In the data rows, the value 128 means zero.
Some points, each followed by its number:
[171 192 22 186 70 218 45 149 255 190 191 176 133 255 34 77 0 229 102 0 2] 0
[126 150 137 93 130 122 153 123 161 154 141 153 224 128 148 79 156 122 96 106 164] 1
[125 138 181 93 159 122 150 143 101 132 146 111 162 67 168 128 175 120 102 159 188] 2
[103 128 168 99 135 129 142 147 94 138 117 145 134 103 122 131 171 89 113 149 151] 3
[119 136 133 115 147 132 145 151 112 136 152 136 150 117 157 119 139 127 121 118 144] 4
[139 145 190 93 155 118 142 146 81 126 140 93 135 51 160 144 192 104 112 180 185] 5
[86 105 255 104 140 125 123 129 115 150 90 122 82 12 66 175 233 53 67 177 184] 6
[149 117 121 156 124 130 126 145 38 76 126 101 67 125 165 190 97 167 182 188 131] 7
[113 71 87 189 111 121 117 85 166 103 101 129 70 155 105 162 62 170 148 120 87] 8
[133 126 119 133 144 121 143 138 126 127 151 130 138 132 156 126 131 132 135 119 132] 9
[131 98 121 181 108 134 130 137 74 83 123 128 76 143 144 201 79 183 173 157 126] 10
[161 145 117 130 135 139 124 156 35 86 139 85 75 116 171 167 103 155 180 178 126] 11
[157 139 118 140 129 133 122 153 32 83 135 83 71 119 172 172 100 159 180 182 126] 12
[182 147 117 137 89 68 123 87 194 154 131 158 183 201 82 82 196 49 139 113 111] 13
[147 162 109 109 145 150 124 166 62 114 156 95 107 121 172 132 104 152 153 143 122] 14
[119 61 91 183 104 102 122 72 154 94 85 126 70 147 109 158 86 143 162 154 93] 15
[175 137 120 147 97 69 130 84 197 155 137 161 193 198 81 87 198 53 133 112 115] 16
[180 141 122 144 94 70 125 86 202 159 135 165 191 202 79 87 197 50 135 111 116] 17
[123 94 109 199 101 150 119 137 133 106 137 159 92 174 116 192 50 204 149 90 102] 18
[189 164 100 118 91 81 120 97 172 141 127 137 169 192 98 76 177 63 149 116 108] 19
[152 160 62 122 132 154 108 139 156 138 157 109 128 167 141 86 64 163 141 73 84] 20
[77 130 169 88 140 144 140 140 118 150 108 145 149 87 122 117 157 106 90 138 155] 21
[117 63 92 187 109 108 119 79 158 93 90 125 67 148 109 163 79 151 158 143 94] 22
[111 79 80 201 104 151 104 104 199 119 124 144 80 175 94 163 25 207 130 67 77] 23
New points follow, each followed by the number of its nearest point above by angle.
[117 136 151 105 134 123 142 149 96 133 129 143 140 113 134 125 162 99 123 144 148] 3
[142 116 114 140 140 110 141 121 133 123 146 126 133 136 147 122 136 124 140 129 130] 9
[138 155 113 111 148 150 132 163 84 122 155 109 126 123 165 122 109 151 142 126 127] 14
[56 122 198 75 133 152 134 117 163 162 82 144 168 53 99 112 160 119 51 128 174] 21
[155 167 53 109 148 158 108 131 143 133 157 80 131 150 161 79 58 173 145 98 84] 20
[138 157 108 110 149 152 126 165 76 122 157 106 120 122 169 125 104 152 146 132 126] 14
[115 135 156 108 135 126 141 149 92 131 128 142 139 111 134 127 167 98 124 142 146] 3
[123 136 133 113 147 129 144 154 106 132 147 136 146 118 155 120 144 122 124 122 145] 4
[175 173 153 81 139 113 126 139 57 112 126 74 113 87 151 126 181 87 153 196 153] 5
[144 120 113 137 139 108 140 120 137 125 143 127 135 136 145 124 140 121 141 129 129] 9
[143 118 114 140 136 108 143 122 134 122 144 127 137 137 141 122 138 121 138 128 129] 9
[147 156 63 109 153 152 116 131 138 128 155 83 135 142 167 84 71 170 140 107 98] 20
[119 134 133 117 145 129 145 150 109 134 150 140 146 119 153 124 143 126 124 125 143] 4
[133 120 119 136 143 118 143 135 127 127 150 129 136 133 153 126 132 130 133 122 132] 9
[80 131 156 83 142 144 139 144 120 147 112 144 159 94 131 106 151 111 89 128 150] 21
[124 154 133 92 131 122 153 123 160 156 141 155 227 133 148 78 157 120 97 109 164] 1
[159 168 59 118 133 155 107 139 149 135 158 105 127 170 139 85 69 162 144 77 84] 20
[146 156 62 129 135 157 107 136 161 139 160 110 129 169 140 92 64 172 137 72 82] 20
[81 130 163 88 138 144 138 144 117 146 109 148 154 91 124 114 156 106 92 131 151] 21
[111 83 83 203 102 153 101 103 200 118 123 146 79 176 95 163 24 209 133 61 74] 23
[59 122 194 75 129 149 133 115 163 162 82 145 174 53 105 110 159 119 48 126 179] 21
[141 160 108 110 146 153 128 163 76 122 155 107 123 125 169 123 104 150 143 131 124] 14
